[2.35, -2.01, -6.45, 4.59, -2.70, -4.86, 3.04] -> 4.59, -6.45
[[3.28, 4.59, -5.32, -5.71], [2.49, 3.68, -2.58, -3.92]] -> 4.59, -5.71
[-2.29, -1.45, -1.57, 1.87, 5.89] -> 5.89, -2.29
[[-6.10, -4.05, 5.83, 3.85, -0.24, 2.60], [2.96, -2.94, -0.55, 2.96, 4.28, -5.65], [-4.34, -4.11, 5.68, -2.79, 4.63, -2.12]] -> 5.83, -6.10
[[-2.87, -3.94, 0.25, -1.10, 0.89, 0.77, -2.50], [-4.03, -2.77, 0.25, -3.62, 3.39, 0.77, -1.51], [2.52, -0.80, 0.25, -7.12, 0.43, -1.02, -0.44]] -> 3.39, -7.12
[-4.77, 6.29, 2.47, 5.21] -> 6.29, -4.77
[[3.44, 2.69, 5.18, -5.42, -1.02, -4.50, -0.19], [-2.65, 5.49, -0.81, -5.64, -4.15, -2.76, -1.85], [-2.06, 3.03, -1.05, -2.42, -3.20, -5.66, 2.47]] -> 5.49, -5.66
---
42  21  77  42
19  65  30  50
 5  35  44  80
>> 30

405  524  479  550  230
475  464  481  490  500
611  578  246  492  768
>> 490

 513  -181   677   514  -231   824  -316
-326   -85  -883  -281  -122  -329  -133
-382   -37  -658  -404   126  -721   253
>> -329

613  974   88  622
526  807  279  242
564  840  180  455
>> 279

81  40  64  70  71
46  72  62  46  44
72  58  61  64  23
>> 46

-219   145   -35   -86    92   361  -105
 -77  -175  -584  -149    52   562  -139
-138    92    88   -51    38   382     3
>> 562

6  5  6  6  6  5  4
6  5  6  6  6  6  5
7  3  8  5  5  2  5
>> 6

5558  4832  5624  9134  1769
7396  8274  2889  7807  1538
7321  6806  1680  8286  2656
>> 7807

2  8  3  1  6  3  4
3  7  5  2  6  3  4
4  8  4  2  4  3  6
>> 3
---
[[-3.76  6.60  1.72 -4.02 -1.16 -3.32]
 [-0.27 -1.26 -0.34 -1.76 -0.08  0.93]
 [-3.02  3.90 -2.35 -0.71 -0.17 -3.58]] | -0.17

[[-4.57 -1.35 -4.42  2.44  1.57]
 [-3.46  2.25  0.30 -0.01 -0.87]
 [ 1.86 -1.49 -1.86 -1.19  6.97]] | -1.19

[[ 3.82 -0.20  3.61  6.27  4.54 -1.23]
 [ 0.03 -0.40 -0.83 -3.52 -3.29  0.15]
 [-0.88 -1.21  0.12 -1.52 -2.90  0.47]] | -2.90

[[-0.62  2.30 -0.55 -0.08 -0.26]
 [-2.21  7.45 -2.28 -0.13 -1.41]
 [-0.61 -3.18  1.30 -0.04  3.00]] | -0.04

[[ 0.58 -3.89 -6.55 -2.58]
 [-4.50 -2.03 -5.64 -4.08]
 [-4.23 -3.37 -6.08  1.17]] | -6.08

[[ 2.28  3.16 -0.23  1.79  7.79]
 [ 2.23  2.77 -0.23  1.79 -1.46]
 [ 2.23  3.16 -0.23  1.79 -3.60]] | 1.79

[[-5.62 -1.40 -5.50  2.71 -3.05]
 [-4.30 -4.37 -3.21 -5.04 -4.40]
 [ 5.75 -1.60 -1.12 -2.70 -3.24]] | -2.70

[[-5.91 -6.57 -3.19  1.65 -2.28  2.85]
 [-2.46 -4.03  0.20 -6.40 -2.81  5.96]
 [-4.78 -6.78 -3.23 -1.63 -3.18  4.24]] | -3.18
---
Q: [ 0.7 -1.2 -0.2 -0.4 -1.3  1.2 -0.5]
A: 0.7
Q: [-11.14  13.85 -13.69   2.07]
A: -11.14
Q: [-0.07  0.02 -0.05  0.13 -0.04 -0.11]
A: -0.07
Q: [-0.18  0.10 -0.13  0.09]
A: -0.18
Q: [  56.7  187.4 -101.4    6.6  -39.4]
A: 56.7
Q: [  6.259 -10.696 -15.477   8.830 -12.382  15.952]
A: 6.259
---
[[-5.21  2.90  5.05 -0.78 -2.86  4.66]
 [-0.88  0.66  0.47  4.78 -5.71 -5.29]
 [-4.78 -0.94 -1.35  3.00  3.84 -3.31]] >> 3.00

[-6.78  4.03 -5.06 -0.82] >> 4.03

[-7.60 -6.02 -5.15 -4.13 -2.61 -0.98  0.79] >> -2.61

[-6.57  0.13 -7.89 -2.50  3.42  1.82 -2.46] >> 3.42

[[-0.79 -0.28 -0.60 -0.24 -6.94 -0.83]
 [-0.60  0.79  0.01  0.55  4.47  0.53]] >> 0.55

[[ 2.25 -1.19 -2.45 -7.33]
 [ 0.53  4.71 -0.22 -5.85]] >> 4.71
---
Q:
array([[-5.67, -2.97,  3.09, -1.69, -5.33],
       [-3.54, -2.53,  1.64, -2.00, -2.55]])
A: -2.53

Q:
array([[ 3.69, -2.43,  2.46, -0.90],
       [ 4.37, -6.06,  0.83,  1.40]])
A: -6.06

Q:
array([[-0.55,  3.83,  3.94,  5.83, -0.01],
       [-0.48,  3.68,  4.02,  6.25,  0.43]])
A: 3.68

Q:
array([[-5.00, -0.47,  6.00, -4.10, -4.87],
       [ 1.50,  2.93, -1.71,  5.69,  4.61]])
A: 2.93

Q:
array([[ 7.46,  5.46,  1.11,  7.74,  7.65],
       [ 0.15,  2.74, -2.03,  1.12,  2.48]])
A: 2.74

Q:
array([[-0.97,  0.07,  0.42,  0.08, -0.76,  1.32],
       [ 5.49, -2.30,  6.33,  2.51,  2.89, -5.20]])
A: -2.30

Q:
array([[-2.91, -0.20, -1.50,  0.58,  0.43,  0.43, -1.29],
       [ 5.74,  5.08,  5.20,  7.29,  5.57,  4.89,  7.61]])
A: 5.08

Q:
array([[ 4.84, -0.93,  2.91, -5.81,  4.17, -0.12, -7.10],
       [ 6.08, -0.39, -1.82,  2.63, -0.08,  1.18,  3.46]])
A: -0.39
---
[[-88.7, -21.0, -28.4, 31.8], [-161.1, -146.1, -19.1, -148.5], [119.2, 79.9, -58.7, -14.5]]	31.8
[[-0.137, 0.111, 0.140, -0.089], [0.002, 0.206, 0.090, -0.041]]	-0.089
[[-33.43, 47.01, 93.45, 47.01], [-93.62, 106.10, 130.71, 106.10], [86.96, -130.28, -92.86, -130.28]]	47.01
[3.6, 17.3, -14.3, -4.0]	-4.0
[-18.211, 132.101, 104.919, -172.906]	-172.906
[-7.82, -6.39, -11.72, 10.73]	10.73
[[-0.897, -0.554, -0.052, -1.681], [0.030, -1.021, 0.212, -0.850], [2.051, -2.040, 0.347, 1.563]]	-1.681
---
-4.77  -1.31   0.00  -3.07  -0.84  -5.42
 0.92  -0.53  -1.09  -3.54  -5.47   0.00
 7.05   1.55   0.60   0.00   0.79   0.95
-> -0.53

 0.58  -0.85  -0.94  -3.31
 0.31  -0.51  -0.14   3.99
 3.27  -5.68  -4.43   0.27
-> -0.51

 6.63   2.98   0.26  -2.47
 7.07   3.18   0.27  -2.64
 7.07   3.38   0.29  -2.81
-> 3.18

 2.09  -4.78  -2.95   2.37  -1.48
 4.61  -2.15  -6.54   3.76  -0.91
 3.03   2.68  -4.72   0.81  -0.70
-> -2.15

 0.93   2.37   4.81   0.39
-4.63  -4.09   0.93  -4.13
-0.71  -5.36  -8.00  -5.39
-> -4.09

-1.54   1.32   0.38   0.02
 1.17  -1.45   0.96  -3.93
 4.44  -6.95  -5.72   0.66
-> -1.45
---
[ 87 142 144   6 200  84] => 142
[9 5 2 0] => 5
[ 80  97  19 130 195] => 97
[3893 5810 4017 2901 9148 5549 6197] => 5810
[2 5 7 6 6 8] => 5
[ 37 -27  45   4] => -27
